The same turns and mirrors carry the whole set onto itself, and each row onto the other rows of its family. Which rows share a family with each named row? Give them in list order.
These 32 rows form 4 families of 8 rows each.
q_323: [-13  16  -8 -23  -5  45 -11  22  -5  -9 -14 -17  -8  22]
q_504: [ -2  26  -7   0   8  31 -17  -5 -22  -5  -6 -35  -1  27]
q_965: [ 24  -4   7  10 -27 -25 -41  -2  18  -9  -2 -39 -25   9]
q_357: [ 32 -35 -15 -29  18   2  -9  -2  40   9 -26  -1  -6   7]
q_447: [ 42 -21 -18 -26  21   4 -24   2  45   3 -16  -5   0  -5]
q_132: [ 40 -25 -26 -41   3  13 -19   4  39  -6 -20  -6  17   4]
q_598: [ 18  -9 -30   4 -23  25 -34   0  49   3 -21  -9   0 -19]
q_566: [  9  -8  -4  10 -31 -20 -57   2  28  -5  -9 -36 -10  -2]
q_951: [ 19 -21  -7   0 -20  -6  22 -13 -25  -7 -24 -42  16   9]
q_826: [ 21 -31   9  19   1 -31   6   1  11  -5 -16 -14  10  13]
q_591: [  9  -9 -32  -1 -23  12 -35  15  49   2  -7  -3  -4 -15]
q_281: [ 14 -19 -32 -47  -7  37  10   6  15  -5 -23 -37   3  19]
q_647: [ 20   2   6  10 -34 -13 -40 -18  22   3  -4 -24 -28   9]
q_853: [ -7  12  -8 -31 -11  52  -8  20   3   2 -15 -19   8  -1]
q_218: [-11  24   3 -15  -4   7 -19 -22 -24   2  -6 -20  -9  20]
q_718: [  5 -25 -25 -54 -14  31   0   5   9 -12 -35 -32  -7  20]
q_74: [ 20 -36   8  22  -1 -25 -18  13  -4 -12 -23 -43   9  11]
q_57: [ 25 -36   8  19   0 -31 -28   2   1 -12 -16 -15  10   8]
q_803: [ 27 -29 -18 -30  13  -2 -21  12  52   5 -15 -13  12  -1]
q_924: [ -3  18  -3  -4   4  12 -22 -26 -25 -11 -10 -28   6  28]
q_910: [ 15  -8  -8  19 -15 -25 -50  -9  15  -2   1 -32 -22  11]
q_242: [ 11  -2 -16   9 -28  20 -27   1  48  17 -17 -15 -14 -20]
q_501: [ 20 -23 -14  21   4  -2   0  -5 -28 -14 -23 -47  13  19]
q_957: [ 23  -7 -16   4  -9   3  13  -8 -35 -12 -15 -47  13   5]
q_685: [ 12 -32  13  24  -7 -29 -17   9  16 -16 -20 -19  10  15]
q_783: [ 22 -23 -28 -55  -6  23   1  19  19 -14 -20 -18  -1  19]
q_381: [ 22 -20  -9   4 -14   8   6  -4 -41 -17 -17 -41   1  19]
q_90: [ 20 -31 -23 -54  -9  23   8  -5   7   3 -37 -30  -8   8]
q_216: [-27  17 -10 -22  -3  34  -6  11   3  13 -21 -15  -5  -5]
q_537: [-16  10  -9 -33   0  37  -4  31   4   0 -19 -20  -6  -4]
q_346: [ -2  13  11  -7  -4  20 -25 -16 -29  -5 -11 -43  -2  28]
q_396: [ 23  -3 -25  -2 -25   4 -53   4  39   2 -10 -14   1 -21]

Which other rows belong to the same family as q_346? q_591, q_281, q_853, q_57, q_803, q_910, q_381
Which other rows belong to the same family as q_537? q_965, q_447, q_598, q_718, q_924, q_957, q_685

The same turns and mirrors carry the whole set onto itself, and each row onto the other rows of its family. Which rows share a family with each named row? Give them in list order.
These 32 rows form 4 families of 8 rows each.
q_838: [ 12 -10  27 -21 -23   0  20   9 -32   1 -17   6  22   7 -28  -5  21  -1
  25 -17 -22  -7  18  -2   2 -27]
q_804: [ -7   0   6  -4  17  11 -37  40 -15 -10  22  17  -7   6 -10  -8  29  24
   7  18 -35 -18 -14   3   9 -11]
q_49: [-11   0 -10   1   1 -40   7  -3 -33 -17  19 -26   2   1   4 -20   3  27
  10 -25  -3  25   3  34  26  -7]
q_347: [-29  15   8   8   8  14  -6 -26 -19  19 -37 -19   4 -14   1  -1 -11  21
 -11 -16 -11  -8   4   5  34 -33]
q_990: [ 16  -8   6  -6 -14  23 -24  19  18  14 -46  16  -2  14   5  25  10  -5
 -38  20  -2  -4 -19  -4   4  -4]
q_963: [ 21 -10   1   2  -9  17 -21  19  21  16 -36  16   2   9  -1  33   9  -6
 -31  25  -6  -3 -26 -12   2 -11]
q_145: [ 12  -4  22 -24 -28   9  34  19 -34  -5 -13  14  13  15 -17 -14  18   7
  12  -7 -16  -5   8  -9   2 -18]
q_966: [ 22   0  22 -27 -32   7  22   3 -29   6  -8  19  19  14 -18  -9  18  -1
  20  -3 -22   4  16 -13  -2 -15]
q_55: [  3 -33  -1 -21 -17  -4  20 -10   6   2 -37 -18  17  -2  22  -5  14 -18
 -15 -27  21  18   6  16  19  22]
q_688: [-28   7  -6  21  17  -6 -20 -16  44   5  -6 -11  -5 -29  11  -5  22   0
   1   9   7  -7 -22  27  30  14]
q_916: [-23 -12 -12  12   3 -33  12 -10 -28  -8  17 -27  10 -10  -3 -19   1  31
  16 -16 -11  24  17  24  25  -3]
q_64: [-29  13  10  14   3  16 -13 -24 -12  15 -26 -18   7 -22  -8   5  -6  18
  -2 -18  -4 -10  15 -10  48 -22]
q_927: [-24  18  12   6   1   9 -15 -16  -7  12 -35 -13  -6 -20   2  15  -2  26
 -13 -11 -12 -18  15 -10  30 -38]
q_989: [ 23 -15  -9   9 -15 -30  13  21  21  -8  12  16   3   4   0  -5  14  -2
   9  22  -8   8 -21  30 -27  21]
q_498: [  6 -36  -6 -20 -12 -14  26 -12  -3  -6 -26 -20  19  -4  20   1   7 -15
 -15 -30  20  24   7   3  20  18]
q_846: [-24  18  15  11  -9  15 -13 -18 -19  19 -35 -18  -1 -14  -7   0  -4  18
 -12 -12  -3 -16  18  -7  44 -23]
q_824: [ 28 -30   2   7  -8 -41  12  11  10  -1   7   6  11   7  -5   0   9  -9
  15  23 -16  13 -15  34 -15  24]
q_459: [ 32 -24  -3  12 -20 -29   8  13  18  -1  15  12 -11   8  -4   0  13  -7
   8  24 -16  21 -20  22 -25  14]
q_644: [-18   7 -13  26  21  -6 -36 -10  29   6   6 -13  -5 -28   5   6  26  -4
  -2   6  16  -7 -23  18  38  22]
q_324: [ 27 -18  -9   2 -15 -33  14  17  19  -6  11  22  14   1  -7  -1  22  -3
   8  25  -9  11 -23  14 -28  17]
q_22: [ 18 -24   7   1  -9  21 -32  24  16  13 -32  12 -10  11  -2  21  12 -13
 -42  10 -14  -8 -22  -5   7  -5]
q_52: [ 13 -21   0 -27 -20  -6  10 -18   8 -13 -23 -12  25  -1  19  -2  16 -21
 -11 -40  24  19  12  13  17  15]
q_808: [ 22 -28  19  -7  -9  21 -21  24  18   2 -41   7  -1  20   8  32   1  -9
 -25  13  -6  -1 -17  -7  11  -7]
q_607: [ -8  12 -10  12  15   8 -43  34 -13   3  22   9 -13   4 -24   2  30  26
   1  20 -23  -5 -26   0  16 -19]
q_372: [-14  13  10   3  11   7 -36  36  -8   2  23  13  -9   0 -18 -14  36  26
   2  13 -28 -11 -24   4  29 -12]
q_364: [-11  21  -4   5   6   9 -35  39 -17  -2  23  10 -18   6 -18  -6  30  22
   8  22 -25  -6 -15   6  18 -18]
q_827: [-18  -1 -18   2  11 -46  -2  -1 -31  -1  20 -27   0 -10  -1 -15  18  28
   4 -18 -18  18  14  34  20  -7]
q_761: [-15   7  -2  12  19 -16 -23 -11  38   2   3  -2 -10 -30  26   4  21   3
  -2  18   5 -15 -22  17  25  29]
q_187: [-19  -7 -13  10  -3 -36   8   3 -22  -8  18 -29   0  -3  -4 -27   6  26
  17 -17 -12  23  17  35  22  -3]
q_61: [  6 -22   4 -25 -13 -22  12 -12   6   2 -33 -26  11  -8  17  10  23 -21
  -8 -35  26  16   3  16  35  12]
q_233: [ 16 -13  15 -28 -25   3  31  21 -31  -9 -10  19  25  10 -16  -7  20   3
  10 -16 -14   2   7 -20  -2 -19]
q_505: [-19   9 -16  24  10 -10 -33 -10  31   8  -2 -10 -11 -29  14  -3  22  -8
  -4   5  16  -6 -16  28  23  27]

Which other rows belong to the same family as q_372? q_49, q_347, q_966, q_688, q_459, q_22, q_52
Which other rows belong to the same family as q_989? q_990, q_145, q_55, q_846, q_364, q_187, q_505
Which other rows belong to the same family as q_607? q_963, q_916, q_64, q_498, q_644, q_324, q_233

The same turns and mirrors carry the whole set onto itself, and each row onto the other rows of its family. Which rows share a family with each named row? Give them in list order.
These 15 rows form 5 families of 3 rows each.
q_166: [ -5  22   1  14  -2 -11  -4  25  -1 -42  36  21  -7  -6   7 -10 -34   2
   7 -42  -1 -35 -20  30  -1  21  23]
q_266: [ -9   3 -32 -12 -10 -12   4  -5  -9   1  30 -23  13  -6 -27  10 -33 -11
  37   5 -10  10   4 -15  -1  -3 -15]
q_544: [-22  17 -19 -10 -26   0 -27  46   0   5   0  -9  23  -5  -3  -1   6 -17
 -22 -16  20  11  25 -10 -24 -11 -23]
q_686: [ -8  25  12  -2   5  -6 -24  63  16 -15 -23   6   4 -17  19 -10  23  11
  -2  -9  23  -5  20 -12 -32   1 -16]
q_687: [ -4   5 -10  34   3   1   7  44  13  -6  24  25   6 -13  15  -5  22   5
 -36 -31  34   3  -2  11 -37   3 -49]
q_336: [-26  -4 -14  25   3   5  -7  26   1 -25  29  36  -3 -15   2 -13  23   2
  15   7  13 -56 -23  16 -19  27  18]
q_483: [  1  -7   0 -14  14 -16  14  19   6   0  -1 -20  -4 -15  -3  11  -9  21
  52  10   6  14   9 -30  -7 -13 -33]
q_495: [  5  16 -29  47  23 -13   9  25 -10 -39  50  33  -6  -6   3   4   3   4
  25 -10  -1 -19 -26  27 -23  33  -9]
q_23: [ -5 -11  -1 -14  -2 -20  30   4  -7   2  43 -12  -2  -5   1   9 -43  10
  26 -34   8   3 -13   7  11 -23 -31]
q_674: [-18  20  -2 -15 -13 -12  -3  63 -10 -15  16   0   7   0  36  -9  11  -4
 -20 -47  25   5  -5  20 -11 -20 -27]
q_280: [-20  32 -29  16 -14 -10 -22  25   1 -29  26  19  11 -22 -19   2 -15 -13
   4 -10 -16 -40   5  10 -31  25  24]
q_181: [  0 -13  -8  -8   9   8  27 -23  -3   5  33 -13   5 -11  -6 -22   3   6
  39  15   4  -8 -32 -10   1   2 -20]
q_169: [-23 -14  -7   2 -16  17  11  32  14  -5   0   3   5  -6  19 -24  41  -4
 -24  -7  36   2   3 -15 -10  -1 -32]
q_391: [ 27  -8  -7  22  19   0  13  -2  -5   4  37  -8   4   5  -8  -7 -16   6
  21 -11  26  30 -19   2   1   5 -51]
q_211: [ -5  16   2  18  17 -13  -1  21  19 -35   6  18 -10 -31  -7   2 -17  21
  37   2 -13 -40   6  -5 -26  26  18]

Which other rows belong to the same family as q_687? q_495, q_391
Which other rows belong to the same family as q_483? q_686, q_211
Which other rows belong to the same family as q_544? q_266, q_280

The same turns and mirrors carry the whole set onto itself, and each row onto the other rows of its family. Which rows share a family with each named row? Give them in list order.
These 16 rows form 4 families of 4 rows each.
q_130: [-12  21  -9 -11 -19  -8  -2 -28 -13  15 -20  -8 -13  -6 -13  31  -4  29
  -1   9 -14  -6  13  28  -3 -25  15 -21  -2  25]
q_359: [ 13   6 -31  -8  32  -2  -8  18  13  -3  18 -43  22  11  13 -29 -11  -5
  13   1 -10   2  13   4   3   0  -5   1  12 -32]
q_971: [-25 -30  36  15 -16   0  17  11   4 -27  46   6  21  -2  -8  44   4  -8
  11 -18  20   1  -6  25  -6 -27  -2 -19  -7  16]
q_329: [ -9 -15 -29 -11   0  -8   4  27  21 -17   7 -22  10  -4  -8 -32 -13   4
  18  -2 -19  -8   7 -17  10 -26  -7   9  28 -14]
q_24: [-27  -1  43  -6 -19  -3   1  38  13 -26  34 -10  10 -19  -4  31  -8  -6
   2 -15  14  26 -22  19   8 -11  -6 -28  24  31]
q_437: [-11  -2  -4  34  12 -29  13  17   7   1  28 -12 -23   6  12  42  17  -6
  -7  16  -7  36  -9 -14  -7  39   3 -18 -19 -12]
q_775: [  0   1 -39   0 -16   4  11 -18  -3  -7 -15 -20 -10   7 -19  39 -12   0
 -23 -20  -3 -19  20  28 -17 -27  31 -19  -9  18]
q_47: [-15  -2 -10  -1  32 -31  -2  48 -21  11  53   0  -7   4  25  18  -1   0
  -6   4   5  31  -1 -12 -16  33  17 -12  -8  16]
q_670: [-17   1  -9  15  10 -44  11  30  22  -4  39   3   0   0  26  21  -6 -13
 -10   0   5  34 -14 -12 -21  35   4 -26 -35   0]
q_117: [ -5  -2 -37 -25 -23 -17  -6 -14  -5  -3 -20 -28   0   0 -16  32   6   7
 -17   5  18  -6  30  18 -17 -49   6 -16  -2  10]
q_4: [-15 -19  28  -2 -25  -1  -5  15  -2 -24  21   0  22 -21 -12  48 -14 -15
  -7 -13  22  29  -3  42 -25 -14 -10 -21 -14  22]
q_116: [ -9   6 -39  -3  11 -24  -4  16  35 -20   8 -21   8  24  -8 -26   4 -21
  -7  10  -4   2  13 -14 -10 -10 -13  -2  11 -34]
q_209: [  4   9 -30   5  12 -16   3  27  17 -32   5 -20  -1 -10   1 -14  12 -25
 -10 -20   2  -7  26 -15  11 -11 -19   4  25 -30]
q_105: [ -4 -13  38   3   2   0 -21  16 -11  -7  34 -16  34   1  -1  37 -14 -13
 -10  -9  12  35  -9  36   0 -26  11 -28   8  34]
q_27: [-23   3 -14   3   9 -42  -1  20   7  11  32  -6 -29  15  22  28 -29   1
 -10 -10 -26  33  -8 -25 -10  38  14 -16   1  -2]
q_343: [ 16  11 -20 -17  -6  -4 -12  -5  -8  20  -8 -11  -3   4   2   7   5  12
   2   6  21 -17  30  25 -14 -37  35 -26  16  25]

Which other rows belong to the same family as q_130? q_329, q_24, q_27
Which other rows belong to the same family as q_670? q_117, q_4, q_116
Which other rows belong to the same family as q_971? q_437, q_775, q_209

